500 stands for zero in the data rows.
Here are some rows, each followed by its group. Rows of different groups can look alike.
tensor([329, 645, 686, 526, 508, 668, 612, 435, 446, 533, 326, 641, 457, 668, 283, 695, 552, 644,
        665, 582, 716, 314, 440, 566, 494, 452, 366, 397, 636]) 1
tensor([735, 527, 410, 534, 171, 771, 384, 713, 404, 228, 488, 504, 492, 543, 728, 409, 432, 697,
        493, 583, 612, 427, 529, 652, 655, 398, 587, 403, 483]) 2
tensor([386, 616, 377, 205, 557, 303, 752, 493, 723, 621, 434, 553, 326, 706, 401, 320, 637, 370,
        608, 545, 606, 429, 646, 437, 529, 231, 743, 439, 627]) 3
tensor([474, 810, 670, 487, 278, 477, 478, 533, 636, 614, 815, 533, 686, 698, 554, 627, 187, 422,
        791, 474, 639, 497, 526, 290, 671, 292, 515, 724, 420]) 4
tensor([589, 321, 474, 601, 563, 578, 454, 540, 484, 638, 583, 186, 640, 326, 735, 544, 417, 530,
        276, 595, 333, 487, 405, 394, 379, 601, 703, 441, 319]) 5
tensor([588, 541, 454, 690, 396, 608, 390, 486, 498, 329, 628, 642, 516, 574, 756, 551, 376, 340,
        659, 383, 391, 682, 315, 433, 445, 387, 439, 706, 628]) 6
tensor([517, 273, 500, 483, 589, 415, 582, 628, 306, 656, 281, 679, 295, 204, 399, 489, 509, 479,
        740, 576, 478, 857, 304, 145, 589, 391, 562, 477, 543]) 4
tensor([509, 427, 429, 733, 503, 520, 308, 533, 490, 434, 419, 433, 666, 562, 364, 545, 490, 570,
        296, 503, 552, 299, 602, 417, 523, 370, 302, 387, 499]) 7
tensor([159, 560, 298, 447, 581, 505, 926, 486, 363, 419, 620, 343, 477, 505, 528, 504, 746, 439,
        462, 341, 164, 460, 307, 924, 648, 775, 532, 513, 567]) 8
tensor([468, 515, 687, 476, 844, 333, 527, 436, 359, 620, 261, 614, 477, 363, 582, 738, 495, 504,
        688, 533, 737, 468, 338, 465, 387, 298, 692, 332, 517]) 6
tensor([489, 414, 536, 452, 437, 501, 788, 450, 576, 573, 142, 427, 645, 556, 300, 599, 645, 681,
        668, 613, 636, 366, 279, 643, 483, 652, 253, 232, 630]) 5
tensor([328, 538, 331, 348, 554, 784, 947, 595, 375, 347, 616, 360, 555, 495, 430, 514, 631, 527,
        497, 493, 243, 611, 418, 803, 751, 727, 493, 447, 465]) 8
tensor([768, 502, 634, 499, 495, 448, 645, 482, 754, 496, 390, 424, 568, 502, 364, 588, 461, 467,
        737, 658, 511, 453, 293, 489, 464, 654, 281, 404, 557]) 5
tensor([400, 468, 507, 508, 671, 370, 507, 513, 461, 579, 224, 541, 309, 358, 429, 494, 436, 321,
        886, 459, 524, 709, 353, 225, 531, 355, 609, 499, 535]) 4
tensor([496, 418, 517, 424, 684, 501, 574, 229, 502, 644, 587, 396, 404, 738, 642, 675, 355, 678,
        342, 285, 414, 581, 652, 572, 453, 550, 609, 514, 441]) 8
tensor([564, 555, 482, 496, 496, 683, 373, 427, 533, 438, 661, 395, 605, 411, 730, 395, 726, 398,
        470, 609, 382, 671, 469, 590, 320, 688, 523, 594, 541]) 8
tensor([741, 309, 490, 664, 283, 755, 360, 361, 542, 485, 715, 440, 771, 495, 586, 483, 380, 591,
        238, 423, 569, 216, 733, 392, 585, 674, 528, 680, 257]) 1
tensor([377, 446, 456, 617, 671, 503, 391, 526, 393, 470, 587, 472, 593, 547, 285, 545, 437, 653,
        215, 505, 580, 336, 460, 334, 585, 398, 337, 387, 468]) 7
tensor([514, 625, 600, 407, 604, 244, 184, 253, 474, 783, 284, 393, 456, 541, 424, 564, 698, 291,
        349, 328, 379, 568, 556, 621, 362, 642, 480, 519, 556]) 9
tensor([297, 604, 383, 672, 280, 688, 528, 544, 437, 643, 666, 465, 230, 298, 584, 417, 568, 403,
        366, 376, 513, 408, 613, 503, 192, 334, 731, 504, 530]) 2
tensor([814, 715, 696, 664, 344, 443, 401, 718, 656, 537, 742, 421, 409, 614, 282, 815, 141, 428,
        829, 704, 724, 529, 669, 297, 289, 395, 284, 637, 408]) 3
tensor([655, 582, 511, 156, 485, 258, 428, 333, 144, 542, 466, 640, 538, 762, 390, 261, 299, 542,
        515, 457, 295, 889, 572, 650, 534, 588, 387, 451, 548]) 3
tensor([360, 439, 777, 644, 437, 616, 615, 419, 687, 540, 332, 306, 187, 383, 625, 463, 521, 555,
        377, 645, 784, 525, 407, 408, 428, 428, 617, 568, 392]) 6
tensor([486, 438, 514, 765, 481, 591, 356, 460, 413, 478, 544, 535, 684, 598, 361, 628, 575, 506,
        281, 446, 646, 255, 698, 422, 551, 490, 253, 508, 441]) 7
tensor([286, 624, 607, 635, 592, 494, 528, 296, 513, 580, 240, 526, 306, 602, 325, 732, 512, 471,
        697, 432, 779, 494, 290, 442, 401, 443, 367, 386, 677]) 1
tensor([848, 862, 592, 573, 380, 304, 355, 759, 648, 533, 736, 414, 446, 369, 268, 545, 136, 455,
        789, 599, 788, 437, 645, 471, 311, 620, 351, 722, 322]) 3
tensor([498, 729, 549, 475, 372, 240, 263, 261, 497, 639, 385, 478, 558, 647, 427, 585, 683, 348,
        493, 301, 469, 418, 614, 599, 631, 558, 492, 482, 511]) 9
tensor([210, 630, 257, 434, 644, 546, 836, 612, 429, 491, 618, 360, 471, 587, 427, 495, 653, 470,
        469, 427, 237, 574, 365, 804, 568, 570, 456, 401, 486]) 8
tensor([682, 757, 539, 599, 472, 421, 340, 681, 656, 586, 699, 279, 444, 533, 345, 757, 222, 417,
        721, 705, 747, 590, 657, 181, 233, 505, 417, 775, 447]) 3
tensor([667, 349, 779, 531, 618, 607, 359, 531, 573, 324, 614, 445, 678, 411, 290, 626, 566, 555,
        488, 633, 522, 466, 349, 328, 627, 351, 720, 415, 678]) 7
tensor([474, 233, 177, 616, 278, 584, 684, 442, 458, 376, 656, 814, 521, 622, 566, 386, 592, 561,
        525, 105, 476, 444, 509, 638, 511, 894, 508, 593, 655]) 6
tensor([423, 477, 413, 581, 480, 529, 369, 559, 216, 512, 446, 510, 649, 625, 338, 530, 555, 535,
        307, 574, 525, 514, 552, 433, 526, 362, 187, 490, 632]) 7
tensor([829, 390, 283, 612, 301, 712, 377, 482, 508, 491, 730, 506, 741, 648, 486, 490, 284, 324,
        303, 408, 465, 83, 814, 428, 577, 562, 571, 546, 173]) 1
tensor([368, 628, 588, 435, 643, 187, 559, 535, 339, 880, 561, 779, 438, 783, 464, 253, 404, 348,
        555, 661, 498, 591, 657, 492, 406, 528, 475, 442, 608]) 7
tensor([746, 323, 820, 424, 533, 579, 394, 577, 500, 397, 502, 569, 612, 390, 399, 569, 647, 648,
        441, 663, 492, 460, 413, 387, 541, 485, 676, 444, 674]) 7
tensor([516, 442, 534, 681, 694, 462, 471, 405, 411, 324, 509, 535, 503, 428, 853, 611, 390, 390,
        634, 498, 500, 681, 253, 440, 389, 386, 458, 480, 591]) 6
tensor([546, 579, 576, 469, 678, 553, 402, 630, 313, 548, 402, 643, 390, 314, 833, 476, 405, 562,
        672, 516, 697, 467, 342, 507, 407, 355, 741, 562, 278]) 6
tensor([514, 690, 541, 434, 497, 204, 226, 315, 481, 581, 305, 382, 394, 489, 523, 345, 704, 350,
        512, 442, 379, 429, 657, 777, 412, 628, 458, 489, 483]) 9
tensor([491, 327, 492, 431, 481, 512, 710, 441, 678, 460, 278, 351, 584, 390, 387, 509, 527, 637,
        630, 664, 525, 446, 315, 566, 492, 720, 318, 363, 538]) 5
tensor([516, 307, 618, 598, 452, 644, 436, 555, 489, 593, 617, 263, 569, 451, 840, 614, 359, 389,
        281, 529, 357, 408, 523, 448, 543, 658, 781, 532, 389]) 5
tensor([230, 569, 380, 716, 616, 529, 532, 555, 320, 525, 411, 461, 608, 526, 301, 538, 568, 554,
        303, 477, 511, 460, 531, 517, 605, 387, 274, 420, 518]) 7
tensor([337, 261, 404, 552, 435, 465, 728, 758, 539, 410, 605, 630, 679, 521, 549, 862, 588, 460,
        521, 873, 492, 365, 507, 598, 519, 496, 337, 346, 417]) 9
tensor([638, 828, 595, 598, 394, 412, 285, 777, 676, 507, 756, 492, 313, 436, 439, 616, 176, 397,
        792, 589, 796, 433, 540, 373, 306, 485, 396, 736, 282]) 3
tensor([367, 292, 759, 687, 395, 657, 542, 438, 616, 413, 223, 281, 273, 202, 591, 653, 503, 541,
        395, 800, 687, 615, 493, 456, 361, 413, 405, 479, 416]) 6
tensor([531, 482, 520, 445, 560, 559, 308, 509, 604, 733, 603, 341, 313, 427, 422, 664, 677, 760,
        455, 591, 427, 654, 223, 302, 104, 438, 553, 650, 366]) 8
tensor([293, 594, 453, 557, 609, 518, 535, 340, 503, 766, 318, 443, 263, 649, 292, 769, 562, 605,
        600, 466, 666, 418, 368, 425, 215, 408, 394, 376, 667]) 1
tensor([470, 516, 439, 184, 520, 488, 427, 318, 151, 543, 438, 583, 615, 722, 339, 330, 360, 559,
        513, 342, 324, 731, 472, 655, 567, 388, 315, 368, 583]) 3
tensor([307, 411, 660, 533, 544, 601, 606, 766, 683, 491, 489, 595, 748, 520, 604, 793, 520, 509,
        595, 762, 495, 503, 567, 571, 704, 568, 263, 367, 410]) 9
tensor([352, 530, 471, 567, 349, 543, 548, 469, 467, 636, 527, 515, 157, 332, 507, 451, 514, 406,
        438, 290, 496, 410, 493, 486, 233, 376, 731, 509, 505]) 2
tensor([501, 292, 598, 598, 685, 382, 739, 458, 548, 355, 450, 330, 457, 217, 427, 390, 736, 326,
        607, 621, 625, 523, 543, 574, 576, 649, 415, 389, 595]) 1
tensor([392, 579, 360, 156, 702, 441, 519, 568, 479, 268, 671, 440, 396, 487, 338, 462, 269, 689,
        271, 582, 231, 292, 473, 515, 744, 512, 671, 541, 194]) 4
tensor([472, 362, 608, 456, 669, 186, 484, 503, 458, 685, 316, 506, 226, 296, 437, 471, 498, 370,
        802, 561, 479, 613, 377, 311, 604, 380, 604, 443, 559]) 4
tensor([827, 704, 717, 570, 285, 370, 375, 762, 706, 431, 833, 405, 534, 537, 341, 665, 198, 485,
        783, 721, 749, 416, 709, 420, 332, 478, 341, 756, 455]) 3
tensor([465, 580, 391, 242, 567, 438, 738, 520, 811, 565, 580, 637, 447, 694, 449, 465, 774, 383,
        470, 601, 577, 427, 580, 646, 530, 331, 624, 429, 550]) 3
tensor([318, 655, 298, 154, 662, 480, 814, 545, 772, 506, 550, 503, 403, 689, 491, 312, 880, 396,
        502, 532, 477, 428, 491, 721, 639, 476, 693, 505, 591]) 3
tensor([232, 464, 843, 498, 494, 578, 587, 389, 587, 565, 367, 447, 187, 355, 518, 475, 627, 563,
        378, 679, 755, 539, 465, 333, 538, 441, 640, 426, 436]) 6
tensor([410, 587, 520, 438, 742, 174, 522, 402, 341, 951, 504, 729, 306, 656, 524, 150, 532, 424,
        538, 577, 527, 647, 651, 389, 429, 527, 604, 500, 793]) 7
tensor([621, 481, 352, 148, 416, 469, 405, 314, 154, 548, 538, 486, 492, 611, 419, 409, 425, 680,
        419, 391, 226, 805, 542, 571, 531, 473, 393, 590, 499]) 3
tensor([383, 607, 300, 373, 337, 631, 236, 975, 358, 362, 483, 781, 359, 414, 860, 276, 493, 543,
        674, 438, 705, 605, 295, 544, 445, 534, 662, 830, 310]) 4
tensor([490, 728, 459, 253, 778, 191, 607, 570, 589, 796, 445, 680, 461, 703, 484, 16, 607, 464,
        508, 603, 461, 604, 549, 563, 528, 555, 533, 462, 749]) 7
tensor([523, 608, 259, 206, 627, 401, 664, 460, 839, 574, 574, 506, 372, 702, 499, 434, 698, 456,
        428, 567, 430, 346, 544, 415, 360, 296, 717, 532, 451]) 3
tensor([308, 469, 460, 568, 405, 636, 510, 347, 276, 595, 614, 564, 295, 506, 501, 438, 546, 361,
        345, 369, 546, 553, 474, 429, 361, 262, 685, 338, 535]) 2
tensor([211, 407, 462, 770, 515, 550, 421, 475, 351, 609, 600, 465, 551, 472, 328, 638, 597, 479,
        241, 480, 533, 319, 555, 349, 469, 356, 346, 418, 580]) 7
tensor([635, 414, 375, 221, 379, 505, 455, 416, 186, 455, 539, 565, 579, 652, 309, 359, 364, 669,
        496, 457, 246, 731, 398, 741, 539, 475, 309, 467, 591]) 3
tensor([732, 532, 242, 577, 400, 725, 525, 557, 534, 349, 567, 465, 809, 708, 467, 523, 499, 401,
        361, 353, 328, 135, 791, 582, 663, 700, 562, 700, 255]) 1
tensor([548, 754, 624, 522, 586, 103, 238, 421, 517, 707, 325, 396, 525, 561, 360, 551, 564, 251,
        544, 387, 530, 468, 687, 599, 394, 613, 405, 454, 505]) 9
tensor([340, 334, 496, 712, 670, 529, 561, 485, 557, 387, 453, 397, 353, 222, 513, 462, 695, 380,
        608, 480, 700, 563, 551, 533, 545, 570, 347, 416, 595]) 1
tensor([504, 553, 641, 633, 799, 407, 389, 486, 347, 537, 218, 486, 482, 296, 614, 686, 407, 578,
        594, 607, 680, 434, 356, 416, 472, 244, 602, 411, 416]) 6
tensor([546, 522, 445, 619, 565, 571, 464, 344, 537, 322, 618, 543, 279, 585, 771, 586, 317, 387,
        543, 416, 287, 699, 299, 504, 448, 426, 522, 525, 614]) 6
tensor([444, 488, 380, 421, 573, 557, 440, 334, 394, 691, 501, 296, 300, 502, 390, 734, 568, 647,
        476, 495, 466, 566, 331, 287, 226, 499, 553, 485, 457]) 8
tensor([695, 426, 338, 567, 264, 419, 536, 437, 397, 469, 205, 684, 612, 361, 420, 297, 746, 600,
        544, 671, 598, 745, 299, 214, 375, 602, 292, 502, 609]) 7
tensor([611, 479, 376, 226, 430, 528, 448, 452, 175, 455, 581, 589, 554, 717, 455, 429, 327, 723,
        459, 390, 286, 721, 536, 670, 630, 468, 343, 415, 582]) 3
tensor([788, 381, 380, 613, 316, 715, 291, 483, 549, 516, 606, 383, 828, 512, 615, 485, 381, 327,
        247, 470, 401, 99, 677, 504, 681, 748, 583, 683, 127]) 1
tensor([531, 242, 340, 533, 465, 576, 690, 400, 524, 389, 672, 912, 414, 687, 569, 376, 421, 486,
        362, 159, 366, 426, 540, 558, 556, 827, 567, 449, 596]) 6
tensor([639, 766, 327, 134, 518, 422, 384, 644, 477, 333, 719, 491, 346, 353, 349, 212, 384, 778,
        515, 498, 538, 430, 516, 783, 323, 637, 660, 733, 181]) 3
tensor([528, 468, 466, 452, 641, 519, 388, 419, 402, 725, 501, 201, 323, 314, 457, 669, 593, 566,
        585, 572, 361, 659, 305, 115, 229, 489, 654, 591, 471]) 8
tensor([355, 635, 313, 329, 498, 721, 305, 999, 288, 280, 697, 815, 210, 480, 938, 239, 424, 569,
        684, 362, 815, 522, 298, 741, 353, 427, 835, 795, 167]) 4
tensor([354, 603, 275, 201, 467, 619, 460, 964, 508, 358, 756, 802, 285, 545, 828, 319, 480, 575,
        583, 415, 816, 447, 381, 709, 387, 380, 817, 783, 223]) 4
tensor([542, 326, 475, 491, 530, 281, 495, 573, 459, 629, 254, 480, 400, 367, 446, 549, 354, 397,
        724, 571, 504, 579, 419, 102, 599, 326, 678, 514, 469]) 4
tensor([607, 435, 690, 490, 419, 646, 311, 597, 445, 383, 740, 308, 638, 378, 699, 454, 710, 385,
        463, 543, 400, 565, 410, 495, 443, 541, 677, 525, 620]) 8
tensor([581, 174, 326, 526, 224, 616, 675, 357, 348, 481, 659, 866, 579, 659, 652, 435, 435, 382,
        333, 210, 488, 488, 554, 697, 488, 705, 476, 468, 702]) 6
tensor([514, 595, 452, 422, 572, 635, 448, 369, 563, 581, 553, 205, 465, 465, 363, 687, 538, 702,
        362, 474, 426, 645, 441, 313, 419, 631, 586, 669, 376]) 8
tensor([560, 238, 407, 645, 582, 638, 535, 574, 352, 632, 680, 157, 645, 437, 749, 582, 425, 516,
        300, 562, 324, 360, 453, 409, 549, 747, 887, 443, 320]) 5
tensor([526, 586, 725, 482, 887, 253, 441, 470, 352, 669, 335, 622, 495, 335, 637, 550, 515, 511,
        712, 693, 676, 551, 496, 430, 435, 337, 639, 416, 465]) 6
tensor([737, 729, 658, 509, 554, 346, 447, 627, 886, 522, 624, 443, 452, 601, 316, 603, 270, 448,
        730, 670, 721, 486, 674, 333, 332, 464, 393, 623, 405]) 3
tensor([685, 450, 398, 630, 321, 708, 314, 455, 454, 459, 712, 579, 727, 629, 455, 518, 343, 387,
        232, 336, 425, 62, 792, 444, 527, 560, 596, 678, 207]) 1
tensor([522, 209, 523, 598, 741, 467, 582, 389, 487, 472, 443, 396, 299, 164, 514, 399, 657, 368,
        404, 453, 647, 552, 659, 528, 487, 461, 544, 395, 594]) 1
tensor([308, 644, 387, 694, 350, 700, 382, 428, 601, 484, 564, 556, 486, 454, 437, 537, 522, 369,
        597, 310, 614, 404, 425, 468, 505, 440, 467, 531, 445]) 5
tensor([476, 502, 406, 204, 671, 320, 561, 506, 559, 336, 569, 438, 420, 529, 290, 438, 316, 733,
        243, 709, 344, 246, 364, 489, 712, 529, 675, 482, 282]) 4
tensor([462, 492, 402, 354, 494, 723, 333, 983, 355, 331, 639, 699, 452, 500, 812, 401, 439, 612,
        580, 388, 635, 555, 287, 629, 395, 410, 741, 582, 275]) 4
Which 3 groups are nearest to each row below, nearest first, going by the distance to the group's nearest row?
tensor([635, 522, 429, 572, 283, 728, 575, 515, 467, 264, 421, 552, 528, 564, 584, 498, 445, 644,
        467, 620, 530, 383, 632, 620, 578, 469, 452, 292, 631]) -> 2 7 1
tensor([547, 795, 424, 387, 288, 374, 363, 689, 476, 426, 632, 589, 508, 189, 410, 320, 628, 667,
        551, 504, 539, 509, 497, 755, 213, 584, 497, 640, 237]) -> 3 8 9
Which 3 groups are nearest to each row below, nearest first, going by the distance to the centre of the group?
tensor([691, 462, 284, 571, 272, 775, 477, 593, 479, 298, 600, 465, 662, 661, 579, 500, 531, 686,
        391, 584, 481, 427, 605, 450, 523, 427, 465, 406, 545]) -> 1 5 7
tensor([556, 393, 852, 455, 477, 562, 513, 661, 569, 530, 409, 263, 423, 206, 564, 471, 480, 368,
        332, 425, 456, 353, 474, 390, 646, 213, 434, 394, 516]) -> 5 6 1
tensor([335, 374, 835, 594, 574, 595, 471, 425, 400, 550, 286, 312, 198, 287, 627, 579, 487, 488,
        484, 704, 760, 563, 373, 335, 368, 371, 664, 475, 353]) -> 6 5 2
Which 2 groups are nearest to each row below, nearest first, going by the distance to the centre of the group?
tensor([407, 424, 579, 440, 696, 520, 553, 185, 534, 488, 476, 347, 323, 724, 741, 499, 540, 572,
        408, 313, 296, 518, 524, 429, 572, 452, 583, 497, 498]) -> 8 6
tensor([422, 768, 657, 520, 205, 511, 561, 682, 620, 563, 658, 570, 742, 591, 620, 625, 482, 495,
        749, 490, 519, 403, 479, 562, 832, 407, 511, 498, 498]) -> 3 9
tensor([273, 405, 478, 343, 515, 383, 553, 322, 661, 497, 564, 374, 374, 675, 535, 536, 364, 787,
        406, 254, 345, 462, 478, 541, 596, 515, 615, 621, 476]) -> 8 6
Which 3 groups are nearest to each row below, nearest first, going by the average distance to the group's rows?
tensor([559, 534, 515, 525, 446, 678, 387, 604, 390, 461, 686, 386, 610, 484, 814, 530, 622, 439,
        383, 546, 349, 632, 429, 540, 349, 395, 543, 421, 540]) -> 2 8 5
tensor([348, 252, 565, 667, 641, 554, 646, 419, 546, 435, 443, 320, 312, 118, 532, 431, 699, 417,
        479, 604, 642, 604, 594, 542, 538, 453, 483, 451, 610]) -> 2 6 5
Which 2 groups are nearest to each row below, nearest first, going by the average distance to the group's rows?
tensor([267, 345, 614, 516, 682, 260, 594, 484, 388, 709, 200, 554, 170, 316, 298, 623, 457, 483,
        862, 517, 565, 620, 303, 290, 494, 223, 607, 396, 579]) -> 6 4
